In the data rows, the value 128 means zero.
Two rows play each game, the first against the second. How much does the first row win by? 15 is about a draw, 30 a big win and 0 a big loss. Wins can go round in a circle: one row can beat a second, the second a third and the third the first. Each row has two weighted sums of its numbers, A and B, taken from their middle values. A row wins by its A times the other's B, less its B times the other's A.
"143 130 135 108 156 112 130 144 133 128"
"102 90 119 151 129 145 108 126 110 111" >> 18
"102 110 120 159 134 140 98 126 98 106"
"95 125 122 164 133 145 99 130 104 97" >> 15
"143 171 149 89 115 81 164 179 177 141"
"142 155 161 85 107 85 156 152 170 141" >> 15
"91 119 129 157 123 168 106 135 106 91"
"164 150 159 79 104 106 169 120 145 190" >> 16
"171 187 143 85 102 126 124 177 169 153"
"94 131 149 170 129 153 96 119 93 91" >> 13
"101 101 110 157 120 146 101 118 100 98"
"159 144 124 112 113 84 140 126 126 151" >> 11
"150 141 164 97 122 138 142 146 157 164"
"149 92 152 120 127 167 170 116 141 178" >> 5
"102 114 117 157 138 149 86 134 105 100"
"128 174 82 94 117 104 164 88 150 170" >> 17
"139 99 154 103 123 144 166 135 154 156"
"111 125 136 165 133 131 101 118 114 108" >> 19
"104 105 116 158 129 149 93 137 109 98"
"101 93 116 155 126 148 103 123 108 101" >> 16
"97 120 126 162 129 151 88 129 106 111"
"106 137 142 169 158 146 95 114 85 94" >> 15
"150 117 135 107 119 127 151 127 149 168"
"104 116 122 164 135 148 111 121 103 105" >> 14
"136 152 158 86 122 102 160 95 144 163"
"140 153 115 107 130 135 169 98 153 160" >> 4
"154 107 140 109 136 133 148 138 156 157"
"102 107 122 160 137 158 93 127 104 99" >> 14
"155 126 140 104 116 115 142 141 154 171"
"101 163 172 180 155 137 123 117 81 126" >> 15
"103 99 117 155 140 145 102 121 106 112"
"96 125 141 156 151 126 102 111 110 104" >> 15
"98 97 110 158 135 147 112 123 115 104"
"145 117 143 100 125 116 185 137 140 158" >> 15
"164 150 123 103 129 128 147 119 139 158"
"118 57 104 141 127 149 108 126 122 114" >> 15
"187 99 151 96 164 118 189 198 116 92"
"179 113 85 109 142 35 197 115 146 133" >> 7
"110 82 110 151 127 148 107 125 113 106"
"100 125 123 160 138 154 103 122 105 99" >> 16
"85 156 148 164 124 156 97 124 97 117"
"95 114 121 162 152 135 117 139 94 93" >> 16
"163 133 132 104 120 106 163 115 170 175"
"104 81 108 148 129 146 102 124 111 109" >> 12
"197 18 39 106 116 104 105 54 171 134"
"103 102 119 153 129 147 105 128 110 111" >> 19
"109 78 110 150 132 150 110 126 116 108"
"142 123 143 103 123 135 145 126 157 149" >> 19
"103 145 124 163 145 135 105 115 104 79"
"107 120 118 159 129 145 100 128 99 109" >> 17
"97 101 117 156 135 144 108 135 107 106"
"233 131 68 85 124 173 152 111 216 141" >> 16
"142 160 117 86 119 88 186 119 156 138"
"94 120 138 168 102 145 95 124 98 94" >> 16
"99 118 141 164 145 142 99 125 99 94"
"141 109 129 102 109 137 153 121 156 173" >> 13
"161 132 146 94 109 97 162 115 145 150"
"88 143 127 165 131 118 105 124 79 95" >> 16
"157 95 116 91 103 142 156 126 144 152"
"151 159 123 98 111 114 142 145 148 157" >> 13
"139 104 147 92 107 145 164 116 143 159"
"105 129 122 167 148 140 85 139 97 86" >> 14
"170 192 122 104 123 139 103 166 183 127"
"141 93 141 110 127 119 175 118 141 166" >> 12
"107 105 126 167 124 133 97 125 109 100"
"92 119 123 156 134 151 104 122 104 109" >> 15
"91 107 120 161 131 139 111 108 98 96"
"155 134 138 95 130 123 142 144 162 153" >> 15
"94 110 141 157 130 145 100 126 98 97"
"152 112 126 88 119 147 165 127 140 131" >> 16
"146 134 133 93 116 115 152 125 148 180"
"157 89 128 74 126 86 140 134 168 86" >> 17
"101 106 110 156 132 150 104 126 99 103"
"103 112 124 162 127 143 110 119 93 101" >> 14
"101 104 114 160 140 148 98 124 107 98"
"92 114 124 155 143 143 111 122 99 98" >> 15
"110 123 132 158 132 148 112 120 92 102"
"111 78 103 147 132 144 107 120 115 106" >> 17
"154 168 135 109 96 94 137 132 155 153"
"101 122 119 155 137 152 106 121 98 91" >> 17
"140 138 123 104 146 79 143 120 183 160"
"101 122 149 167 134 144 97 121 92 122" >> 15
"103 131 128 180 114 154 106 113 78 105"
"142 108 144 106 117 125 152 117 143 150" >> 16
"97 145 136 173 141 145 101 120 104 94"
"151 134 141 101 107 117 185 121 147 150" >> 14
"144 156 131 99 123 101 157 109 169 179"
"90 121 157 164 144 161 103 125 72 96" >> 16
"133 142 140 94 133 109 135 122 164 158"
"105 136 137 162 132 145 99 119 91 109" >> 17
"142 109 115 100 109 112 169 152 150 157"
"186 252 227 107 45 117 70 102 127 166" >> 10
"87 161 141 172 146 155 101 116 103 100"
"90 135 150 165 119 142 76 114 85 93" >> 23
"148 107 137 109 111 130 159 123 157 176"
"103 101 111 158 140 140 104 125 102 107" >> 11
"177 133 86 130 198 135 127 4 178 176"
"105 100 122 151 139 147 105 117 107 101" >> 11
"205 186 136 112 129 118 145 133 98 148"
"102 120 131 160 134 149 97 131 79 92" >> 14
"99 132 140 172 126 146 85 141 92 111"
"143 215 0 148 0 132 255 30 207 8" >> 10
"100 97 114 157 132 147 91 127 110 105"
"99 116 122 159 129 161 108 136 101 92" >> 15
"155 193 151 36 139 100 134 77 151 79"
"112 147 151 159 154 151 112 120 98 116" >> 10
"101 132 141 157 132 148 90 125 102 82"
"107 118 120 163 153 149 120 130 98 106" >> 17
"78 176 165 169 173 151 78 154 49 80"
"160 196 104 92 145 88 200 164 170 109" >> 12
"101 124 106 158 145 131 99 129 88 105"
"147 110 138 111 121 134 161 130 163 145" >> 17
"148 118 139 105 102 113 156 148 140 163"
"145 124 127 101 138 122 138 135 159 158" >> 16
"181 144 108 103 123 132 163 122 135 152"
"141 155 153 98 109 115 166 123 148 149" >> 15
"150 136 112 92 100 110 183 119 155 145"
"136 142 131 98 120 116 143 125 153 175" >> 16
"104 121 127 158 138 146 109 132 94 105"
"100 146 129 159 132 155 102 120 86 93" >> 14
"163 155 147 103 151 110 174 118 150 152"
"84 151 129 156 140 147 84 126 91 94" >> 16
"148 42 104 124 119 152 116 125 144 121"
"102 133 128 160 130 154 97 123 95 110" >> 16
"139 126 143 94 131 109 168 143 137 146"
"126 144 124 95 109 125 137 92 153 131" >> 13
"103 135 139 156 136 130 105 125 72 103"
"141 93 134 98 103 150 160 141 164 152" >> 18
"141 152 125 101 113 135 127 140 170 167"
"103 101 120 156 128 151 102 121 110 97" >> 14
"151 158 158 95 112 115 145 142 143 161"
"161 140 123 103 163 145 144 180 171 129" >> 15
"138 134 120 99 131 95 158 134 150 140"
"138 117 132 99 139 106 161 110 149 161" >> 14
"150 131 143 99 129 119 168 144 140 161"
"110 72 110 144 128 147 106 124 118 112" >> 15
"133 111 154 110 141 139 139 138 139 158"
"151 105 139 117 115 163 146 127 133 163" >> 11
"85 141 140 167 149 147 85 121 95 102"
"165 150 145 104 139 114 146 126 147 151" >> 17
"115 136 163 170 137 127 99 115 64 83"
"105 109 136 164 127 133 113 132 101 95" >> 15
"122 54 104 140 131 152 109 125 126 114"
"89 135 136 161 148 141 122 126 100 93" >> 17
"158 134 111 91 114 111 171 165 155 151"
"104 109 119 158 128 148 103 118 111 113" >> 17
"97 135 142 165 133 155 115 119 110 103"
"103 87 108 154 128 144 110 127 111 105" >> 12
"103 110 111 160 130 152 99 125 104 100"
"98 109 107 162 127 158 102 134 96 99" >> 15
"155 122 151 100 115 124 157 136 156 140"
"220 155 147 81 170 188 188 82 186 191" >> 10
